In the data rows, the value 128 means zero.
Some points, one per row:
118 152 154 104 150 156 81 107 233 90 116 51 118 113 73 207
139 122 145 196 119 146 199 127 126 38 131 107 100 150 99 97
137 140 137 151 114 94 185 190 202 78 96 77 115 111 81 162
147 200 82 96 132 136 169 100 139 79 120 157 138 134 115 108
138 171 108 61 109 140 168 109 165 129 91 188 160 129 101 111
103 150 128 136 106 145 177 77 146 76 103 243 144 118 140 131
148 112 97 155 111 80 169 180 142 93 141 108 109 143 132 125
119 145 211 65 91 174 148 136 192 70 119 55 132 144 50 154
124 143 141 131 131 165 135 92 144 71 104 200 125 96 139 144
117 87 121 124 139 113 86 128 187 200 111 93 110 106 165 186
142 166 138 43 119 180 104 89 191 117 87 163 144 92 123 165
120 140 181 145 107 148 185 152 126 198 70 47 117 117 142 92
146 104 101 171 112 88 175 174 143 85 136 115 106 145 131 117
118 103 178 80 70 144 155 134 161 179 78 156 145 110 162 129
139 148 84 115 138 114 116 112 177 104 119 154 121 100 147 183
141 69 194 72 101 159 99 166 175 141 102 82 117 101 126 179
107 139 194 71 137 178 81 100 119 255 67 104 195 122 102 65
121 202 100 107 126 125 160 94 117 77 143 169 132 126 127 139
118 110 113 215 184 92 87 144 145 125 149 36 122 139 91 137
137 121 94 151 146 79 90 152 62 127 180 130 134 156 137 104
130 64 121 183 107 123 162 122 123 38 154 214 113 150 132 122
103 201 138 24 131 156 102 77 128 180 114 152 198 144 89 95
115 96 156 155 180 150 48 112 202 93 145 32 121 134 53 185
121 99 121 236 151 97 166 159 60 120 144 117 117 142 127 74
128 173 158 76 130 149 122 132 78 114 139 144 128 109 119 134
140 195 149 81 146 186 111 103 128 114 114 87 124 112 100 128
121 154 94 90 104 110 172 116 169 51 156 166 136 152 94 160
111 109 187 116 93 194 168 86 174 163 39 183 173 122 118 75
114 123 109 142 123 63 128 169 64 178 165 114 150 158 142 89
129 78 183 80 119 159 84 135 174 243 133 0 125 169 85 109
137 98 110 163 150 132 86 123 65 169 154 100 112 150 168 95
152 105 123 124 112 108 141 174 73 168 142 89 117 144 161 88
134 190 105 20 115 111 121 135 139 163 142 116 134 113 144 162
132 74 187 187 136 171 113 130 142 122 136 1 84 154 109 116
122 98 127 226 140 113 154 149 51 136 139 105 116 151 151 63
131 172 109 90 153 135 112 119 113 182 141 65 141 145 95 104
148 99 93 122 108 94 139 163 117 132 150 144 119 155 140 113
134 51 143 217 157 97 78 192 136 117 156 7 107 156 96 128
122 68 151 99 139 141 49 127 107 255 100 77 156 134 173 73
124 191 132 48 110 121 136 137 108 164 117 154 136 83 165 158
149 133 122 136 116 143 161 141 168 98 126 75 88 123 126 144
127 153 89 125 147 85 108 146 63 113 178 142 135 148 131 119
139 134 137 147 115 105 178 184 190 72 101 92 111 112 88 161
106 185 147 38 121 142 123 106 103 195 106 153 208 156 72 71
107 106 152 159 179 148 57 106 204 97 141 45 123 131 51 191
113 102 118 155 166 113 55 115 139 115 147 151 120 107 139 189
108 99 109 137 134 95 85 134 173 106 169 119 119 136 117 193
142 190 101 44 105 141 180 104 168 109 82 224 167 121 104 112
141 75 144 103 117 139 73 131 75 212 142 122 120 131 185 115
107 164 182 49 124 189 114 104 158 225 48 123 192 104 98 92
128 99 107 173 107 91 159 155 113 135 155 91 121 165 138 100
134 72 122 203 113 144 174 104 157 38 113 202 115 148 131 106
140 142 81 121 140 106 107 116 176 98 130 147 115 100 154 194
115 181 143 127 150 146 132 101 42 92 156 165 121 119 136 113
135 172 144 77 123 155 129 125 138 108 135 84 109 116 122 155
138 116 125 170 157 144 100 121 90 128 148 73 100 144 141 108
134 154 77 107 121 86 143 136 148 121 147 138 125 126 142 157
109 27 140 214 148 75 57 162 234 176 128 0 124 143 111 177
133 170 88 89 102 149 185 82 166 153 80 201 158 140 117 97
119 45 152 189 124 99 119 167 152 204 141 0 97 150 142 134
127 163 115 100 135 166 130 73 115 99 113 217 155 126 119 108
165 108 85 77 130 102 65 156 102 173 167 111 129 140 156 125
129 143 148 131 129 183 139 79 138 57 91 221 123 87 137 157
157 164 104 60 117 168 113 100 159 98 107 189 128 95 138 167
163 102 88 67 131 103 75 165 88 173 166 115 133 138 152 127
104 123 94 133 158 94 84 126 102 184 148 158 140 110 157 148
155 158 112 55 118 169 121 101 158 81 113 188 122 100 140 163
160 104 80 81 131 102 80 154 98 179 165 112 128 141 153 130
117 184 176 117 115 180 182 106 177 78 99 78 110 114 91 143
119 106 134 117 116 82 117 168 134 223 133 50 125 128 162 136
135 105 109 137 136 108 84 141 46 184 166 130 129 148 175 86
120 167 135 133 159 150 99 102 155 78 96 184 131 65 119 194
136 147 147 134 116 190 161 80 154 63 88 191 114 102 133 137
125 99 108 151 144 73 94 170 59 201 159 103 137 135 164 104
117 121 177 108 112 196 120 79 159 71 81 238 133 88 148 153
128 175 98 77 130 137 150 106 150 77 126 192 121 104 126 177
128 153 141 125 100 135 185 117 170 97 99 140 119 113 136 140
119 127 149 141 134 191 130 62 154 56 99 201 119 103 143 153
127 118 175 61 70 163 158 124 140 162 86 180 140 108 161 122
164 104 83 83 137 100 76 160 100 174 162 120 124 137 156 121
114 137 118 151 139 96 136 147 55 113 167 166 145 137 116 101
150 153 116 53 119 175 109 99 161 81 122 196 121 100 137 163
165 106 80 80 136 103 74 157 100 179 163 109 129 136 155 124
147 158 153 87 129 198 103 94 125 61 123 163 112 111 124 141
127 108 120 210 146 108 158 149 74 116 139 126 118 135 128 88
164 104 84 75 136 96 64 162 97 178 159 126 128 142 151 132
127 151 152 123 130 183 136 77 145 57 93 219 123 86 140 153
109 136 119 136 93 116 199 101 197 115 82 187 134 113 153 149
138 93 162 67 77 157 148 130 123 183 105 157 133 123 174 102
128 60 127 180 104 130 167 117 154 39 140 220 112 148 126 124
143 120 94 151 137 130 126 111 63 75 152 221 120 134 161 107
120 29 182 126 144 145 62 150 49 155 163 131 116 123 140 156
124 162 135 69 133 177 101 88 124 94 118 203 132 85 152 165
161 149 95 119 166 141 83 132 109 127 147 79 111 135 113 123
107 93 161 170 89 145 194 111 141 107 87 203 152 146 123 78
150 158 112 140 130 134 153 129 143 88 135 88 92 125 135 131
150 42 175 68 91 149 82 164 165 137 139 118 111 124 139 159
153 161 95 45 130 115 82 133 169 127 126 152 139 87 136 196
108 149 169 179 112 162 194 91 170 52 73 183 132 107 116 120
165 99 82 132 148 122 65 138 140 116 147 137 99 117 150 168
148 124 135 29 77 171 137 96 159 147 112 204 137 128 151 119
115 151 180 185 143 164 157 119 158 115 92 20 102 119 108 123
121 154 175 74 128 190 113 82 205 99 51 204 188 101 54 138
148 139 75 105 147 101 83 124 124 131 168 106 118 142 140 157
138 63 166 168 161 130 61 166 87 169 156 2 102 154 123 110
136 148 128 105 117 115 132 148 119 98 159 95 109 134 129 147
158 106 71 71 138 81 59 177 116 180 152 163 145 123 124 156
111 118 105 149 113 84 162 146 101 138 152 133 128 150 155 114
134 100 146 212 136 141 157 141 101 55 146 100 94 138 109 117
166 92 106 61 113 124 64 159 93 224 141 123 124 135 167 122
143 137 94 140 144 143 139 104 106 124 135 117 100 123 167 127
143 115 107 130 134 138 116 115 81 76 147 215 126 131 145 119
156 126 93 56 119 133 92 122 115 159 159 124 119 132 167 141
124 146 149 119 123 176 137 76 142 54 101 236 125 90 140 159
143 168 141 48 123 188 103 80 197 109 80 169 146 90 116 165
169 123 72 85 140 98 71 151 116 146 163 125 124 139 141 135
137 123 117 131 147 136 78 109 112 134 149 119 101 125 174 137
149 111 103 144 107 93 171 173 160 86 130 120 109 135 129 133
167 102 83 77 130 94 73 167 95 166 158 123 132 143 159 120
133 174 169 109 126 165 167 141 110 174 85 77 119 92 129 105
156 84 87 167 163 139 86 125 143 132 121 121 91 113 159 153
115 125 172 180 154 179 134 103 125 193 64 76 139 129 116 59
143 133 133 45 87 161 138 102 165 142 110 186 134 121 146 131
106 137 135 147 90 134 210 109 144 93 117 162 134 151 125 97
151 181 130 9 93 149 136 120 176 121 104 155 150 107 113 161
104 142 99 145 116 61 164 152 114 147 149 135 147 143 125 129
112 172 139 100 82 93 200 152 163 139 97 131 153 116 123 133
142 104 95 201 176 101 80 149 140 172 124 48 99 114 150 141
132 160 169 146 129 179 158 110 103 53 144 89 101 138 95 110
139 109 100 125 99 71 154 168 93 145 153 156 134 152 157 95
139 194 86 108 160 155 127 94 102 131 107 183 128 105 136 118
117 107 106 237 192 79 85 151 147 127 146 33 126 139 87 133
155 134 130 101 140 140 100 155 63 150 162 67 130 171 87 75
110 177 144 86 67 90 215 157 173 129 90 148 162 119 118 130
116 125 175 176 152 175 134 113 121 182 72 79 138 131 106 64
97 118 168 218 116 167 205 78 179 58 75 176 123 121 126 104
135 59 94 165 156 90 56 140 72 171 156 165 135 137 175 117
127 111 226 104 112 224 121 101 136 129 93 108 121 110 120 99
108 112 99 151 111 69 160 153 100 156 158 120 131 159 158 110
147 125 73 154 184 145 88 100 78 139 129 179 133 131 132 90
118 195 117 134 148 94 143 142 194 106 105 82 126 80 111 190
149 122 135 98 134 132 112 178 77 163 162 53 134 169 78 68
142 144 85 102 135 100 102 129 131 131 157 111 124 138 136 154
144 144 136 113 117 179 164 96 189 38 81 202 146 122 82 118
97 119 167 231 116 167 198 79 165 55 72 184 124 121 131 105
111 133 174 82 141 164 81 105 124 255 79 104 184 124 109 78
128 113 219 106 113 226 121 99 131 124 88 106 118 115 120 111
108 106 101 152 108 69 160 154 100 161 157 122 130 160 155 114
145 149 80 142 184 147 89 102 70 134 134 162 135 132 121 93
123 122 101 152 125 125 149 100 104 76 139 231 128 124 160 124
134 172 125 87 106 101 153 166 125 144 148 82 117 121 125 143
152 140 123 127 109 134 180 142 153 95 118 97 97 120 129 141
129 141 129 129 125 167 152 91 105 45 120 246 131 109 129 127
146 87 189 53 96 177 99 154 192 147 86 111 125 96 115 170
86 132 119 137 124 68 150 124 115 174 152 121 178 176 97 90
129 56 133 181 106 135 151 122 132 43 144 200 112 151 130 129
Then 16 other points, each followed by its number:
122 133 84 102 131 92 111 117 191 141 104 207 154 96 132 187 0
144 178 109 128 175 145 96 111 158 136 94 102 128 94 106 148 1
121 200 143 110 139 139 118 110 236 141 62 75 147 76 90 187 2
121 108 154 140 172 150 62 117 189 96 144 37 125 138 53 170 3
111 131 126 133 106 96 165 134 48 112 168 204 149 155 132 86 4
156 106 119 77 95 108 132 183 174 97 126 148 116 97 133 189 5
96 150 169 193 127 173 186 74 138 50 85 196 122 109 124 125 6
147 106 53 142 151 84 80 135 158 167 147 95 122 139 149 154 7
109 146 188 54 99 201 115 69 182 165 59 176 180 113 117 113 8
93 77 133 136 108 72 121 170 134 127 186 117 131 174 98 148 9
135 151 125 171 137 188 165 71 137 50 85 223 134 115 108 100 10
140 156 134 62 102 144 155 128 211 111 83 151 131 85 127 174 11
108 175 132 55 101 117 147 118 135 153 143 121 184 175 75 83 12
111 178 141 86 69 90 216 157 179 116 92 164 162 118 111 128 13
151 148 134 80 138 136 96 144 66 145 153 104 111 121 149 128 14
94 124 180 216 110 168 207 88 174 56 59 193 135 115 114 106 15
Which of these numbered points is nearest to each point below, looking only along the 2 directions in which the first points spread most? Its number follows each.
123 162 146 126 114 179 160 90 119 30 102 252 134 99 130 130 > 10
119 132 146 110 141 134 67 112 187 85 137 126 118 94 126 210 > 5
138 147 124 98 120 109 123 154 102 104 174 85 101 138 136 154 > 3
109 120 132 183 101 158 201 73 169 56 91 227 148 153 110 80 > 6
114 94 114 126 142 108 84 125 199 199 107 95 113 101 162 199 > 14
140 61 114 178 126 93 120 163 55 137 163 142 127 159 160 77 > 9
126 102 143 175 94 145 181 108 201 0 118 209 117 134 92 155 > 15
129 138 85 88 139 94 94 123 177 151 110 195 151 92 134 191 > 2
133 165 170 119 126 186 128 121 174 106 88 74 106 99 108 152 > 5
120 112 185 53 62 159 168 127 141 177 89 164 144 113 170 111 > 2
116 74 145 110 98 66 140 213 166 168 126 57 128 128 121 184 > 7
98 120 169 162 76 152 216 95 168 77 70 233 154 132 122 94 > 10
131 174 96 81 108 154 170 82 157 159 83 194 161 136 116 97 > 11
145 147 118 61 119 165 107 103 166 87 124 185 119 100 139 171 > 11
67 139 147 152 116 73 174 135 109 183 145 108 142 126 138 144 > 3
119 173 113 95 78 104 211 130 144 86 121 196 147 134 132 119 > 13
119 175 115 98 75 104 208 131 142 85 120 196 146 137 131 118 > 13
136 181 118 143 128 130 170 124 141 95 126 80 93 113 133 154 > 4
145 112 108 150 131 135 123 115 104 50 170 161 108 149 126 128 > 4
108 155 125 97 108 103 141 122 175 107 147 120 121 119 127 194 > 5
154 156 109 65 133 156 129 111 141 174 100 119 121 112 152 123 > 12
138 104 157 206 152 156 120 131 104 118 141 18 90 154 115 91 > 9
158 137 122 144 112 146 178 139 169 87 108 84 88 117 126 147 > 4
142 184 114 124 171 144 106 114 165 136 96 82 125 96 100 151 > 1
126 183 141 77 135 174 125 91 133 124 117 106 112 99 146 161 > 2
132 51 142 206 92 126 202 138 194 11 114 180 114 146 91 139 > 15
141 69 128 192 104 120 183 129 165 16 128 212 102 142 106 144 > 15
117 120 107 164 88 105 210 113 158 55 114 225 151 165 120 86 > 6
135 107 153 202 160 160 105 123 102 110 147 34 89 148 121 98 > 9
133 145 165 127 147 189 83 99 146 85 116 111 98 95 135 165 > 5
149 134 121 132 114 142 175 142 163 94 122 86 85 120 127 152 > 4
140 96 59 139 153 77 81 142 154 183 147 102 120 140 150 149 > 7
107 211 124 89 131 141 155 84 166 158 93 118 169 128 89 113 > 2
122 109 173 221 115 174 200 112 168 7 86 182 118 126 80 101 > 15
151 85 95 112 95 81 142 168 121 133 156 139 124 156 153 119 > 3
158 150 126 61 109 168 117 99 152 105 109 178 126 101 143 157 > 11
140 175 105 108 157 143 116 110 63 150 132 148 120 107 159 114 > 1
104 158 130 125 109 167 184 55 163 75 88 220 154 144 121 103 > 10
147 156 105 159 126 137 164 119 149 73 131 92 96 129 129 136 > 4
66 206 143 104 130 124 146 77 193 217 95 69 176 132 85 134 > 12
134 159 86 102 112 139 164 93 155 152 92 189 154 139 120 102 > 0
142 174 98 122 159 141 113 111 61 151 128 146 119 110 159 116 > 1
122 108 184 61 60 159 163 128 143 184 78 168 144 112 171 116 > 2
119 81 155 123 96 60 133 211 166 191 133 47 132 116 117 174 > 7
115 88 120 123 128 114 103 125 209 204 109 96 111 98 164 186 > 14
118 193 136 58 113 107 141 129 112 146 127 154 133 88 166 165 > 2
109 210 122 52 150 153 99 78 168 127 93 200 181 93 88 155 > 8
131 141 178 133 142 182 109 115 182 144 80 61 95 84 130 164 > 1
111 214 127 52 146 146 99 80 165 122 92 201 183 90 89 162 > 8
131 169 135 86 121 144 119 120 62 97 152 200 130 113 143 126 > 0
93 97 176 190 78 147 217 95 161 88 72 205 156 150 120 82 > 6
94 138 128 148 104 147 177 64 161 53 106 255 149 118 142 135 > 10
120 156 116 114 151 126 96 115 70 110 152 189 135 104 139 153 > 5
108 129 179 79 82 110 167 165 166 137 124 92 129 108 131 165 > 1
125 199 159 143 118 128 210 159 89 110 111 78 114 112 107 107 > 4
114 87 121 124 142 111 82 128 208 214 99 83 110 97 165 200 > 14
133 121 129 177 129 163 145 102 68 95 138 175 102 123 162 103 > 4
122 106 188 55 59 160 160 128 142 176 84 174 143 113 170 119 > 2
140 159 100 106 153 137 83 101 113 134 143 138 119 114 156 141 > 1
74 148 124 138 114 73 161 125 116 176 143 121 181 181 91 92 > 3
128 163 135 58 111 121 125 144 108 164 123 143 133 93 163 156 > 12
152 121 78 131 151 138 97 128 123 122 157 106 109 151 121 116 > 3
124 171 117 98 83 108 215 126 135 85 115 197 147 134 133 111 > 13
118 225 157 37 133 182 121 86 103 115 106 170 169 116 92 110 > 8
129 136 179 131 140 186 111 114 182 143 79 54 98 85 136 161 > 1
106 214 127 56 149 150 94 77 168 123 94 200 180 92 89 161 > 8
138 84 126 179 110 121 174 126 148 23 134 214 108 138 110 141 > 15
151 157 114 65 128 160 139 110 145 186 87 110 123 111 151 124 > 12
126 108 171 66 74 158 149 127 141 167 95 165 138 119 162 119 > 2
115 87 121 112 134 112 91 134 190 235 105 91 113 92 169 192 > 14
127 175 123 85 108 98 149 158 147 144 140 93 115 110 130 167 > 1
130 59 126 199 104 128 166 123 139 31 146 196 107 157 130 118 > 15
137 86 131 105 127 136 82 125 69 202 141 134 124 130 190 111 > 14
121 126 106 161 95 110 203 114 156 61 116 207 142 158 122 94 > 6
142 101 156 202 153 157 111 128 97 119 145 17 93 154 118 92 > 9
130 147 128 97 125 118 116 136 33 120 167 187 133 129 153 109 > 1
144 96 161 134 84 134 179 166 165 45 145 96 107 158 76 130 > 4
107 146 103 98 124 56 143 165 164 151 127 132 141 97 146 187 > 1
144 113 102 131 96 89 174 168 98 147 131 148 119 137 170 102 > 3
128 48 134 196 98 127 169 122 140 22 148 215 112 163 118 120 > 15
104 119 168 199 114 162 183 96 162 70 72 187 132 117 124 110 > 6
103 177 132 66 104 122 151 107 134 142 137 145 181 163 86 91 > 2
156 105 118 140 125 147 139 121 189 96 109 97 84 110 153 167 > 4
151 139 117 140 113 144 175 138 175 88 118 88 86 117 128 147 > 4
142 80 131 104 147 157 60 122 91 221 124 130 118 109 174 129 > 14
129 186 132 75 132 148 109 113 89 78 155 168 123 101 141 156 > 0
105 196 134 76 139 150 112 81 165 118 91 203 176 100 93 148 > 11
133 166 119 76 126 163 110 83 142 148 121 141 110 108 163 158 > 2
118 204 143 28 144 181 95 84 102 180 103 162 176 113 103 106 > 8
91 139 133 160 105 143 180 58 167 62 103 249 147 117 140 143 > 10
134 62 136 197 95 123 198 139 186 30 113 171 113 140 104 139 > 15
156 111 116 126 107 109 148 184 82 180 136 83 113 138 155 88 > 7
160 52 154 187 126 108 132 218 151 131 97 56 92 110 133 133 > 9
110 97 150 234 157 111 139 154 53 117 156 86 106 148 114 92 > 9
149 129 136 114 140 131 112 159 73 149 159 54 131 171 91 66 > 7
148 168 150 75 126 166 121 125 148 106 135 58 98 105 125 163 > 1
119 194 132 64 126 186 130 50 173 119 102 146 162 141 89 118 > 11
146 181 111 122 167 145 108 114 164 141 90 94 126 93 109 147 > 1
134 143 152 44 120 154 82 119 84 122 144 193 135 93 157 162 > 2
106 206 138 74 141 140 122 96 112 81 116 232 165 79 109 166 > 11
155 142 95 132 156 140 100 119 110 114 149 93 122 147 108 111 > 3
119 86 117 114 128 107 97 140 180 220 114 96 114 102 166 182 > 14
147 119 157 65 114 183 84 98 137 70 149 172 107 117 141 161 > 0
103 231 141 70 107 120 191 119 183 139 78 119 160 97 104 149 > 11
114 147 122 102 91 122 183 100 111 55 142 255 159 150 124 101 > 10
151 155 96 65 131 109 86 140 157 136 128 139 135 94 140 183 > 12
113 103 73 164 134 100 165 101 161 73 145 217 140 150 100 139 > 6
100 158 134 89 90 96 177 143 166 149 136 84 128 134 126 162 > 1
117 149 178 77 118 203 116 62 126 110 80 236 155 107 135 117 > 11
139 116 83 158 179 136 86 106 96 149 130 157 130 131 134 105 > 3
130 126 135 79 127 197 117 68 104 136 88 253 164 112 145 94 > 11
134 139 158 60 123 156 111 123 219 101 101 102 171 139 13 161 > 2
134 185 159 61 132 163 122 129 44 110 150 151 122 112 124 120 > 2
106 215 125 53 150 147 100 79 159 120 92 190 184 92 98 163 > 8
119 137 133 175 134 147 150 100 96 62 124 208 122 112 139 124 > 6
115 142 132 189 110 118 228 123 92 106 105 201 135 121 123 85 > 6
139 211 71 118 154 121 147 98 116 116 125 125 134 138 117 115 > 5
171 156 104 75 129 167 123 105 160 176 92 114 111 109 145 125 > 12
141 185 92 112 153 153 134 101 112 125 108 169 122 107 135 122 > 0
130 148 165 131 150 190 79 96 154 87 111 108 99 92 133 170 > 5
111 112 138 203 115 147 206 98 119 64 98 230 116 133 142 89 > 15
137 146 135 101 120 118 127 158 103 109 164 79 103 133 134 144 > 3
140 209 69 121 153 119 144 94 127 117 131 128 133 137 114 114 > 5
133 210 69 117 154 121 146 97 141 116 135 117 132 137 114 111 > 5
134 86 136 189 110 128 182 122 166 33 119 190 110 141 99 134 > 15
111 108 137 195 115 137 192 110 119 90 104 201 117 133 146 95 > 6
114 190 140 91 116 148 149 103 210 136 95 74 115 97 129 181 > 2
140 191 111 55 109 144 157 107 117 82 125 211 142 114 129 133 > 11
125 154 132 134 126 175 164 79 104 43 115 248 133 109 129 116 > 10
152 171 145 88 149 184 113 122 99 119 131 70 101 120 112 123 > 1
143 112 106 129 97 88 166 169 88 142 138 149 121 137 172 104 > 3
101 85 165 191 91 142 194 112 141 99 91 197 150 150 120 77 > 6
121 112 176 166 137 151 151 157 76 205 88 50 133 137 129 49 > 7
121 214 108 102 110 131 202 97 179 93 98 133 162 148 71 104 > 13
152 80 108 129 125 80 100 192 101 188 143 90 149 156 115 94 > 7
116 157 120 89 108 108 135 121 191 94 146 115 114 116 127 205 > 5
138 114 152 136 157 165 57 114 204 153 79 89 111 74 129 193 > 1
135 183 170 60 108 161 136 130 166 102 104 106 119 85 122 173 > 2
122 167 150 125 177 170 96 101 120 222 102 43 150 145 47 82 > 14
135 209 71 116 152 126 145 95 127 114 132 126 132 141 113 110 > 5
136 152 197 112 120 191 132 119 129 99 113 75 95 98 129 142 > 5
149 93 119 90 143 160 64 116 97 214 129 129 112 107 179 134 > 14
123 125 161 162 105 181 203 97 116 46 96 217 127 126 122 88 > 6
114 157 143 98 74 91 204 159 164 123 104 140 154 123 118 132 > 5
123 111 91 128 137 93 80 137 162 97 176 123 118 139 122 186 > 3
136 132 103 92 135 95 111 163 61 161 161 152 131 122 147 126 > 14
129 140 171 138 144 184 110 113 182 146 68 59 102 83 134 167 > 1
94 163 130 81 122 117 124 105 111 122 181 137 122 144 123 165 > 1
129 60 124 196 101 115 170 138 139 40 145 188 109 155 133 120 > 15
138 69 191 33 114 186 61 138 181 96 113 177 153 112 69 174 > 2
121 141 137 148 83 117 224 138 105 76 111 219 158 148 101 70 > 6
114 33 122 205 124 65 108 177 144 112 162 123 158 190 66 106 > 9
148 149 120 74 126 174 142 105 155 174 97 103 114 109 137 133 > 12
102 116 168 216 121 165 190 85 167 66 85 155 118 127 125 103 > 15
115 192 152 25 144 183 95 80 106 193 93 164 177 116 103 106 > 8
112 104 152 251 160 109 134 156 47 121 152 82 110 140 109 92 > 9
115 139 118 119 90 133 178 91 117 54 136 254 148 150 142 101 > 10
113 168 148 63 154 179 64 68 135 122 97 224 172 86 113 158 > 8
162 160 119 56 114 162 115 104 151 96 117 170 131 108 123 156 > 11
133 98 154 203 151 161 116 128 98 118 145 24 93 160 115 94 > 9
127 154 142 130 115 167 158 103 112 50 108 225 131 106 134 124 > 10
145 141 95 84 117 117 135 138 62 124 148 208 132 120 170 117 > 5
140 85 127 84 127 137 68 123 65 221 140 142 128 124 200 117 > 14
130 67 115 179 109 121 167 121 151 49 145 204 113 156 123 117 > 15
157 98 152 51 131 162 50 149 128 187 128 71 117 98 141 176 > 14
114 160 130 81 109 111 132 126 190 92 144 115 113 114 122 209 > 5
129 130 181 145 139 175 116 121 207 169 60 36 103 82 130 156 > 1
126 181 115 115 145 161 129 74 120 85 125 186 137 113 124 126 > 13
116 196 146 25 146 182 90 78 104 180 104 157 177 115 107 110 > 8
123 95 111 194 160 112 105 126 204 165 101 48 105 124 127 160 > 9
120 183 179 50 86 167 159 108 154 57 121 173 161 140 64 121 > 11
114 209 116 115 152 135 134 87 92 59 141 200 138 107 121 142 > 13
107 215 126 62 150 146 100 79 169 125 91 203 180 89 87 159 > 8
117 163 126 98 86 110 194 127 148 79 121 190 144 125 130 135 > 13
96 134 130 148 105 147 181 65 162 54 102 255 145 119 139 136 > 10
113 94 69 174 137 107 168 92 163 63 143 231 140 155 96 133 > 6
129 87 137 166 84 141 211 131 111 81 119 198 125 149 142 73 > 6
123 122 129 143 113 165 156 75 98 68 116 255 135 123 154 103 > 10
130 147 170 120 142 185 97 101 182 132 86 65 101 88 144 167 > 1
120 152 96 160 176 115 85 115 86 73 158 185 138 115 118 141 > 4
112 126 187 182 134 103 162 196 127 138 107 15 110 110 107 133 > 9
128 159 139 119 116 178 157 91 125 54 101 230 131 101 131 131 > 10
148 146 98 103 143 129 85 111 106 141 161 100 107 135 167 130 > 14
140 157 107 73 100 102 140 125 124 71 154 218 130 117 149 159 > 13
115 77 151 119 102 63 132 213 159 182 148 61 129 114 118 168 > 7
121 172 109 125 140 154 148 74 109 84 120 216 147 124 121 111 > 13
96 118 175 208 117 162 185 92 175 67 75 164 132 121 109 115 > 6
137 156 109 113 131 154 123 88 119 67 137 216 142 139 106 109 > 13
115 90 152 244 155 101 135 160 42 112 159 90 118 146 115 84 > 9
105 211 127 61 154 150 95 86 164 115 92 216 178 86 87 160 > 8
109 168 135 81 119 120 129 116 162 120 147 96 110 107 142 197 > 1
123 91 138 142 91 89 138 174 255 97 102 114 120 106 105 210 > 4
114 156 117 140 167 124 82 100 110 100 140 185 127 92 139 172 > 5
122 216 108 114 137 143 178 96 134 136 107 112 135 127 111 99 > 5
136 186 151 96 152 196 114 87 141 112 98 94 126 114 92 131 > 2
124 173 115 112 141 132 124 107 58 62 159 230 143 112 132 123 > 13
136 129 160 65 119 151 114 131 238 86 101 92 170 143 0 170 > 0
145 117 146 97 99 140 144 155 96 48 174 133 107 146 114 139 > 4
132 146 138 113 136 165 126 100 95 53 136 206 122 108 130 142 > 13
98 134 129 154 104 135 180 75 156 75 106 235 143 120 144 137 > 10
158 165 117 24 99 129 142 183 138 127 135 98 168 149 56 100 > 12
